a =
array([208,  13, 106, 102,  76, 118, 104, 111,  84, 160, 107, 106,  89,
       113, 109])
a[0] = 208
a[8] = 84
a[14] = 109
a[6] = 104
a[1] = 13
a[3] = 102

data =
[[5053 7399 7361 6102]
 [6124 7949 4593 7584]
 [6917 6602 6060 6116]
 [3215 5033 7423 7851]
 [9155 5958 8162 3478]
 [4503 6256 6457 5522]
 [7265 6277 5566 4358]
 [8764 7255 4852 7139]
 [6021 7435 5962 4737]]
data[0,0]	5053
data[7,1]	7255
data[2]	[6917, 6602, 6060, 6116]
data[0,1]	7399
data[:, 1]	[7399, 7949, 6602, 5033, 5958, 6256, 6277, 7255, 7435]
data[1,3]	7584
data[0]	[5053, 7399, 7361, 6102]
data[:, 3]	[6102, 7584, 6116, 7851, 3478, 5522, 4358, 7139, 4737]
data[6,2]	5566
data[8,1]	7435
data[2,0]	6917
data[7,0]	8764
data[1,1]	7949
data[1,0]	6124
data[3,0]	3215
data[4,3]	3478
data[4,1]	5958
data[:, 2]	[7361, 4593, 6060, 7423, 8162, 6457, 5566, 4852, 5962]

B =
[[-8.3, 5.3, 11.8, -10.0, -37.0, -50.4, 3.2, 3.9, -14.0],
 [-6.7, 9.2, 60.6, -62.0, -9.7, 15.6, -9.4, -3.1, -32.9],
 [7.7, 0.8, -27.5, 8.2, 31.0, 54.7, 2.7, -6.2, 10.1],
 [-7.2, 9.8, -24.2, 11.2, 10.0, 45.6, 2.2, 4.1, 0.6],
 [8.9, 0.6, -39.1, 20.8, 19.6, 56.2, 2.0, -9.5, 16.7],
 [-8.9, 9.5, -30.0, 19.7, 3.3, 42.5, -1.1, 1.7, 8.1],
 [-6.4, 8.8, 42.6, -47.1, -27.0, -44.1, 5.0, 3.3, -33.7],
 [-21.1, 14.3, 60.8, -56.7, -12.4, 2.5, -9.4, 9.9, -38.1],
 [6.6, -7.5, -4.6, 1.2, -4.6, 42.7, -11.7, -9.3, 2.8],
 [0.5, 4.6, 47.9, -54.9, -12.5, -42.6, 6.8, 1.0, -34.2]]
B[-10,-9] => -8.3
B[7,-9] => -21.1
B[1,1] => 9.2
B[-8,6] => 2.7
B[2,-8] => 0.8
B[-4,6] => 5.0
B[:, -6] => [-10.0, -62.0, 8.2, 11.2, 20.8, 19.7, -47.1, -56.7, 1.2, -54.9]
B[-6] => [8.9, 0.6, -39.1, 20.8, 19.6, 56.2, 2.0, -9.5, 16.7]
B[-7,-2] => 4.1
B[5,-6] => 19.7
B[:, -4] => [-50.4, 15.6, 54.7, 45.6, 56.2, 42.5, -44.1, 2.5, 42.7, -42.6]
B[3,-8] => 9.8
B[8,5] => 42.7
B[4,-8] => 0.6
B[-1,-7] => 47.9
B[-5,7] => 1.7
B[:, 2] => [11.8, 60.6, -27.5, -24.2, -39.1, -30.0, 42.6, 60.8, -4.6, 47.9]
B[-10,-4] => -50.4
B[1,7] => -3.1
B[-1,8] => -34.2
B[1,4] => -9.7
B[3,-9] => -7.2
B[-5] => [-8.9, 9.5, -30.0, 19.7, 3.3, 42.5, -1.1, 1.7, 8.1]
B[4,2] => -39.1
B[-2,6] => -11.7
B[:, 8] => [-14.0, -32.9, 10.1, 0.6, 16.7, 8.1, -33.7, -38.1, 2.8, -34.2]
B[4,-6] => 20.8
B[1] => [-6.7, 9.2, 60.6, -62.0, -9.7, 15.6, -9.4, -3.1, -32.9]
B[-1,-3] => 6.8
B[7,-6] => -56.7
B[3,-4] => 45.6

A = [ -8.7 -37.4  -4.5   2.9 -10.4 -19.4 -13.8 -16.6  21.1  54.0   2.3 -37.6]
A[-12]	-8.7
A[8]	21.1
A[-1]	-37.6
A[10]	2.3
A[2]	-4.5
A[6]	-13.8
A[1]	-37.4
A[-5]	-16.6

arr =
array([[ 39.3,  21.9,  57.2, -41.9, -37.6,  30.8,  15.3],
       [ 37.3,  25.0,  43.1, -28.6, -24.1,  24.5,  -6.4],
       [-18.3,   7.5,  -1.6, -19.7, -47.4,   3.6,  33.1]])
arr[0][0] -> 39.3
arr[1] -> [37.3, 25.0, 43.1, -28.6, -24.1, 24.5, -6.4]
arr[:, 5] -> [30.8, 24.5, 3.6]
arr[2][2] -> -1.6
arr[0][2] -> 57.2
arr[1][5] -> 24.5
arr[0] -> [39.3, 21.9, 57.2, -41.9, -37.6, 30.8, 15.3]
arr[2][1] -> 7.5
arr[2] -> [-18.3, 7.5, -1.6, -19.7, -47.4, 3.6, 33.1]
arr[:, 2] -> [57.2, 43.1, -1.6]
arr[0][3] -> -41.9
arr[1][4] -> -24.1
arr[1][0] -> 37.3
arr[1][6] -> -6.4
